In the rows, 128 means zero.
Families of rows that turns and mirrors carry onto each other, the same ones carrying the whole set onto itself: the rest of each named row's family, in list order
4 families of 8 rows
gakog: [122 168 135 131 114 138 115 142 126 128 119 129 126 150 153 108 135 128
 135]
lel: [147 129 147 138 150 121 163 129 110 108 108 140 108  97  95 142 143 119
 100]
Bom: [123 144 137 143 164 120 140 138  97 108 103 145 102  97 101 143 135 111
  95]
bazet: [140 155 128 121 105 142 138 131 152 123 123 132 141 138 162 120 139 131
 123]
tufe: [110 154 133 136 177 106 144 121 112 113 109 145 125  84  98 135 124 120
  93]
noz: [142 159 144 118 107 145 136 132 144 130 128 125 137 130 158 123 143 141
 137]
gubo: [150 136 142 141 158 122 164 120 117 112 106 138 109  95  91 139 146 123
 106]
mopoz: [149 135 143 140 151 105 155 132 116 115 107 129 119  97  87 157 140 122
 108]
nikun: [134 129 147 128 161 107 167 115 118 102 118 142 132  87  98 133 124 125
 100]
Gaso: [ 99 177 130 117 129 134 109 135 134 130 126 132 142 125 165 122 125 133
 130]
Zoka: [129 154 131 147 167 122 141 132 104 117  99 141 100  93  97 140 141 117
  96]
bakep: [108 144 138 133 174 105 145 125 105 104 114 148 126  88 102 135 117 117
  95]
dak: [146 156 133 118 112 142 134 130 150 132 134 123 140 139 152 124 138 145
 134]
Kog: [128 144 132 146 165 106 140 138 105 113 101 132 111 101  92 160 137 115
 109]
Buzar: [108 176 136 125 120 124 115 140 127 131 124 133 143 136 157 101 116 135
 128]
Kun: [131 138 142 129 166 106 166 108 126 108 117 140 134  88  92 132 130 125
 102]
vef: [107 179 121 120 134 134 107 141 135 134 129 131 142 130 162 120 119 141
 124]
Timok: [120 164 145 116 110 121 130 127 140 132 133 129 157 138 150 103 121 138
 123]
kobu: [139 139 143 134 162  93 158 125 118 110 112 134 137  86  93 147 120 128
 112]
Des: [144 134 150 136 163 113 159 126 114 123 120 145 106  97  95 151 149 128
 106]
silir: [110 175 117 126 123 134 117 139 139 124 119 143 144 128 170 113 119 131
 120]
Reni: [131 172 125 128 121 149 112 146 134 136 123 125 123 140 159 128 140 138
 131]
muta: [121 147 131 141 173  95 141 131 110 107 106 138 128  90  98 148 116 122
 114]
zavar: [126 168 119 131 113 148 120 142 138 123 115 137 127 139 165 121 139 127
 123]
riv: [133 155 144 123 102 134 130 131 140 129 128 125 139 150 148 110 140 132
 133]
vir: [123 163 126 116 114 129 136 125 153 124 129 139 159 126 165 112 122 136
 117]
biv: [113 147 140 135 183  99 145 127 108 117 123 154 118  86 103 141 125 129
 107]
Pud: [121 165 131 110 125 128 129 124 151 131 140 128 159 129 158 118 120 146
 127]
lagef: [133 136 151 128 171 100 163 119 120 120 129 148 127  85  97 142 131 134
 107]
tesi: [123 145 139 142 174 113 141 134 103 120 115 149  98  98 101 153 144 123
 106]
Tutab: [123 173 134 124 114 148 112 146 131 133 119 128 122 132 162 128 143 131
 129]
zivu: [119 163 138 108 120 130 131 122 149 125 137 130 157 122 162 116 124 142
 137]

Which other rows belong to the same family as Zoka? tufe, noz, gubo, Gaso, Kun, Tutab, zivu
Which other rows belong to the same family as dak? lel, Bom, nikun, bakep, vef, Reni, Pud
Which other rows belong to the same family as muta? gakog, mopoz, Kog, Buzar, Timok, kobu, riv

